Named moves (each a turn or a mirror), then the moves between two rows, first move first; the first pair answered:
K683:
243; -110; -75; -129; -131; -61; 253; 100; 12; 206 -> 268; -56; -27; -172; -34; 28; 39; -15; 56; 339
110; -83; 298; -3; -259; 53; 141; -105; -193; -58 -> 124; -14; 356; -43; -186; 90; -26; -223; -117; 71
-54; 151; 19; -43; 154; 40; -386; -200; 2; 19 -> -99; -23; -102; 86; -95; -183; 117; 128; -223; -329
-165; 46; -144; 121; -8; 56; -418; -263; 67; -213 -> -208; -54; -227; 235; -147; -73; -80; -43; -102; -388
K889:
81; 39; 26; -103; -27; 45; 12; -35; 110; 161 -> 105; -4; 62; -126; -35; 31; 8; -75; 117; 98
121; -155; -71; 13; 82; -158; -125; 27; 143; 73 -> 121; -244; -39; -63; 44; -154; -102; -58; 101; 10
-125; 63; -287; 172; -57; -60; 161; 189; -91; -279 -> -104; -16; -206; 140; -114; -61; 225; 90; -124; -322
K859:
35; 155; 181; 182; 69; -34; 159; 110; 251; 109 -> -2; 94; 344; 123; 67; 19; 126; -67; 205; -59
125; 128; 318; -135; 5; 421; -18; -193; 223; 58 -> 274; -107; 296; -252; -113; 285; 109; -277; 103; 57
189; -234; -132; -87; -89; -13; 63; -121; 17; 84 -> 140; -39; -209; 33; -14; 32; 51; 101; 118; 276
58; -98; 77; 54; -1; -113; 115; -201; -148; -212 -> 137; -118; -132; 50; -20; -168; 213; 24; -126; -44
K184:
-32; -196; 48; 61; 44; -45; 69; -131; 139; 260 -> -161; -148; -53; 94; 106; -105; -60; -82; 107; 223
162; 78; -143; 78; -23; -13; 37; 189; 74; 226 -> 244; -112; 13; -116; -27; 16; -101; -208; 45; 141
71; -99; -184; -157; -118; -177; 1; -55; -205; 66 -> 82; -5; -239; -72; -88; -200; 61; 102; -172; 137
202; -52; 89; -94; -81; 120; 192; -32; 128; 75 -> -66; -38; -73; -20; 89; -68; -250; -176; -50; -57
Pairs:
(2 to 3 moves a pair)
-199; -42; -294; 63; 104; -295; -204; -136; -228; -217 -> 144; 170; 47; -114; 162; 185; -279; -229; 153; 298 | K184 K683 K184
-110; 15; -23; 78; -39; -93; -75; -119; -156; -384 -> 68; 227; -214; 132; 25; 74; -24; 254; 101; 177 | K859 K683 K184
29; -209; -72; 3; -200; 27; 141; 193; -6; 9 -> -87; 46; 178; -10; -5; 248; -177; 14; 138; 6 | K859 K683 K859
23; 158; 350; -18; 60; 241; 30; -155; 75; -210 -> -127; -70; -51; 96; 41; -212; -58; -109; -209; -401 | K683 K859 K184
141; -339; -320; 26; -118; -111; -110; 4; -231; 49 -> 261; -107; -246; 7; -12; 98; -194; 62; 16; 366 | K184 K683 K184
-215; 51; -94; 195; 31; 43; 179; 148; -23; 28 -> 16; -169; 153; -53; -17; 159; 134; -223; 30; 50 | K184 K683
-96; 44; 218; -3; -143; 47; 303; 101; -83; -307 -> -170; 27; 79; 34; -110; -48; 201; 83; -163; -377 | K184 K184 K859
-174; 140; -84; 215; 1; -56; 153; 310; -125; -206 -> 96; 225; 259; -16; 48; 301; 38; 49; 225; 216 | K683 K184
2; 63; 62; -106; -76; 41; 228; 127; 44; -149 -> 0; -26; 88; -214; 61; 8; -145; -165; 3; -99 | K683 K184 K859
-191; 97; -109; -100; 193; 36; 84; 61; -77; -317 -> 35; -191; -243; -259; 118; -47; 64; -75; -117; -70 | K683 K859 K859
51; 180; -464; 103; -58; -206; 189; 331; -49; 48 -> 7; -136; -288; -82; -164; -332; 118; -62; -312; -331 | K889 K184
67; -112; 322; -218; -96; 298; -9; -203; 21; -272 -> 234; -317; -15; -174; -234; 82; 286; 67; -100; -98 | K683 K859
-34; -144; -203; -17; 6; -86; -127; -121; -4; 277 -> 95; -15; -54; -35; -39; 138; 64; 25; 130; 357 | K859 K184
-71; 53; -85; 88; -104; -108; 237; 219; -21; -67 -> 100; -167; -112; -32; -165; -133; 248; 96; -47; 93 | K184 K859
26; -212; -67; -107; -88; -73; 117; 224; 16; 267 -> -33; -274; -111; -103; -67; -185; 47; 162; -89; 139 | K683 K184 K683
56; -30; 145; -42; -84; -127; -111; -379; -158; -194 -> 239; -119; -112; -71; -56; -219; -119; -317; -92; 129 | K859 K683
198; 22; 61; -121; 18; 118; -128; -246; 48; 320 -> -209; 263; -123; 242; 40; -9; 51; 223; -110; -56 | K184 K683 K859
-133; -53; 10; -7; -15; 23; -84; -137; -130; -371 -> 91; -33; 265; -139; -23; 261; -63; -256; 83; -154 | K184 K184 K683
-155; 0; 277; 107; 106; -87; -254; -319; -24; -344 -> 18; 131; -275; 322; 120; -193; -45; 297; 76; 219 | K859 K859 K859
112; 96; -118; 23; 21; 11; -7; 141; 103; 218 -> -57; 89; -54; -26; 101; -71; -272; -72; 12; 52 | K184 K184 K859
-170; 191; 323; 80; -17; 237; 231; 132; 56; -291 -> 182; -55; 263; -207; 77; 230; -161; -267; 154; 216 | K859 K859 K683
-30; 83; -123; -91; 299; -82; -157; 61; 83; 324 -> 22; -242; -9; -130; 2; -216; 292; 59; -216; -131 | K683 K889
159; -66; -335; 73; 40; -9; 241; 181; -25; 195 -> 282; -138; 35; -179; -27; 174; 222; -157; 87; 169 | K859 K184 K859
-54; -107; 187; -91; 131; 76; -62; -339; -109; -211 -> 130; -274; -26; -133; 77; -18; -3; -329; -129; 76 | K859 K683
-22; -169; 55; -37; -127; -40; 193; -135; -124; -278 -> 21; -276; -190; -17; -83; -196; 105; -101; -148; -140 | K859 K184
139; 112; -294; 237; 7; -108; 170; 284; -77; 13 -> 69; -113; -194; 80; -13; -236; 48; -71; -265; -302 | K889 K184
-191; 242; 67; 52; 45; -3; -262; -44; 237; -11 -> -125; -73; 78; 5; -206; -169; 63; -105; -26; -318 | K859 K683
-33; -76; -219; 139; -6; -147; 48; 79; -161; -150 -> 170; -108; 65; -98; 45; 102; -109; -248; 33; 69 | K683 K184 K184
233; -93; -177; -95; -33; 20; -52; -22; 72; 326 -> -96; 268; -36; 150; 16; 133; 91; 280; 107; 4 | K859 K683 K859
-33; -95; 182; -8; -210; -156; 392; 86; -152; -502 -> -40; 242; 267; -70; 239; 138; -440; -246; 203; 40 | K184 K184 K683
132; 171; -71; 8; 62; 144; -337; -15; 133; 258 -> -156; 241; 135; 152; -96; 140; -23; 97; -31; -334 | K683 K859 K859
280; -127; -79; 22; -101; -138; -167; -24; 122; 258 -> -39; 281; 157; 178; 37; 66; -209; 104; 189; -52 | K683 K859 K859
-236; -132; -153; 69; 74; -320; -193; -110; -209; -290 -> 103; -151; 143; -30; -221; 39; 512; 163; 0; -118 | K683 K184 K889
203; -111; 86; -134; 16; 89; -18; -175; 73; 136 -> -112; -62; -152; 101; 35; -144; 8; 90; -143; -171 | K184 K859 K683
168; 49; 18; 19; -76; 79; 317; 246; 136; 149 -> 85; -134; -340; 39; 16; -243; -62; 92; -60; 211 | K184 K859 K184
-261; 304; -23; 236; 151; -81; -319; -54; -114; -49 -> -204; -8; 47; 164; -39; -203; -113; -208; -286; -316 | K859 K683
-195; 104; 111; 78; 110; -34; -215; -112; -6; -191 -> -158; 105; 224; 25; 4; -1; -64; -58; 0; -301 | K184 K859 K184
133; -168; 218; -115; -192; 161; -7; -184; 115; -11 -> 173; -208; -19; 27; -245; 58; 204; 136; 97; 80 | K683 K859
